In the rows, zero is written as 128.
One turn moves each row of this set onto another row. After a few examples, where does it send each row asked below?
J_317: [152 139 100 166 123 106 119 144 155 102 149 121 139 134 148 115 173 129
  98  93 140 132 127 139 141 137 125 146 118 109]
J_520: [155 157 104 164 133 104 112 141 156 107 154 127 144 134 138 120 163 122
 101  93 130 133 122 145 137 147 111 154 123 107]
J_31: [120 155  97 136 132 123 170 129 120 162 141 122 114  95 101 120 144 130
 148 108 123 124 128 157 126  98 129 146 120 158]
J_976: [125 120 133 119 117  92 132 122 151 118 117 124  86 120 139 143 161 121
 113  96 148 154 129 119 135 145 123 128 135 105]
J_958: [119 140 140 120 105 100 139 138 141 124 118 118  86 120 140 153 167 116
 112 103 131 165 133 123 145 151 130 135 135 104]
J_263: [137 168  98 139 129 109 116 151 126 144 161 153 138 128 134 126 107 120
 130 122 125 111 138 155 126 126 153 175 132 133]
J_245: [143 147  78 127 106  84 137 159 130 155 121 138 126 123 136 116 136 123
 111 123  94 118 143 134 162 144 122 161 100 145]
J_257: [139 182  88 161 127 106 122 143 118 139 149 149 137 127 124 134 110 116
 130 123 120 127 138 143 116 126 148 167 121 130]
J_753: [117 138 135 124 106 100 141 132 147 111 126 128  91 112 141 151 160 125
 111  93 148 166 140 124 147 148 119 141 130 109]
J_745: [137 172 102 155 122 105 118 155 116 141 154 155 151 140 134 133 120 115
 129 130 126 131 140 149 122 120 151 162 131 123]
J_61: [159 141  99 157 128 100 111 150 162 119 140 149 139 146 141 120 172 134
 104  90 144 137 129 142 138 144 125 147 126 105]
J_6: [108 125 106 114 145 125 165 150 116 159 111 138 109 126 130 131 158 106
 141  93 113 152 102 127 134 114 123 139 138  89]
J_588: [167 136 104 153 123 103 105 152 158 115 152 136 140 135 141 122 164 137
 101  89 142 127 125 151 138 141 134 166 122 109]
J_993: [109 125 109 120 153 132 172 142 116 159 111 120 113 125 131 128 154 108
 138  98 113 136  97 135 147 108 127 133 138  97]
J_89: [129 134 136 126 113  98 134 127 146 120 123 122  99 117 133 166 163 119
 108  90 137 165 133 128 153 148 114 142 126 100]
J_836: [119 146  98 120 131 127 158 125 121 164 137 122 102 114 103 117 129 133
 146 101 123 111 121 160 137 106 147 152 125 161]
J_274: [112 159  99 135 122 121 169 133 120 152 145 121 116 110 112 126 138 143
 141 104 121 112 136 157 133 102 137 142 133 169]
J_253: [100 120 108 114 141 121 167 137 122 162 119 127 111 109 127 140 155 103
 134  90 110 143 101 133 134 117 119 130 130  89]
J_282: [159 154 138 121 120  63 136 131 132 134 135 130 141 140 117  98 147 125
 121 111 117 118 104 145 153 149 136 142 110 104]
J_473: [147 119 115 121 123  89 164 138 109 145 131 115 142 108 114 108 125 119
 120 141 140 119 102 156 137 135 129 142 109 137]
J_438: [102 118 101 110 143 127 166 144 124 169 108 128  97 122 131 130 154 110
 148 108 124 137 106 135 138 130 119 141 143 100]
J_926: [117 153  97 136 130 124 173 126 122 145 139 119 112 106 107 109 141 141
 141  99 131 121 123 150 123  96 124 143 130 164]
J_28: [131 153  93 131 124 131 160 126 122 165 139 128 116 114 102 109 129 139
 149 100 129 112 121 147 137 101 135 142 138 160]
J_938: [136 110 107 113 145  78 161 150 134 121 125 133 119 110 141 138 135 115
 103 117 128 127 135 146 177 157 119 138 105 131]
J_96: [105 113 112 102 146 123 157 141 129 169 105 122  94 121 133 126 161 110
 133 101 116 135 100 143 138 119 127 148 129  98]
J_802: [145 118 110 100 109  65 151 151 118 158 131 133 122 132 119 130 163 122
 146  99  86 119 121 129 143 133 122 142 126 120]
J_244: [126 181  94 150 119 109 124 151 116 141 146 158 136 137 132 134 111 117
 132 127 127 136 144 144 120 127 138 172 132 133]
J_607: [152 147 100 162 129 113 116 141 152 107 152 134 149 146 139 107 163 127
 107  84 139 135 120 140 141 132 117 152 123 102]
J_86: [129 120 136 113 110  95 123 135 151 123 117 125  89 115 143 150 160 121
  97  93 139 155 125 129 136 148 133 143 128 104]
J_981: [135 177  97 150 122 104 124 150 134 142 149 159 143 124 139 126 106 132
 125 128 140 118 142 147 125 127 142 166 136 129]

J_274 goes to J_993
J_981 goes to J_28
J_245 goes to J_473
Now these:
J_89 goes to J_520
J_588 goes to J_263
J_926 goes to J_6

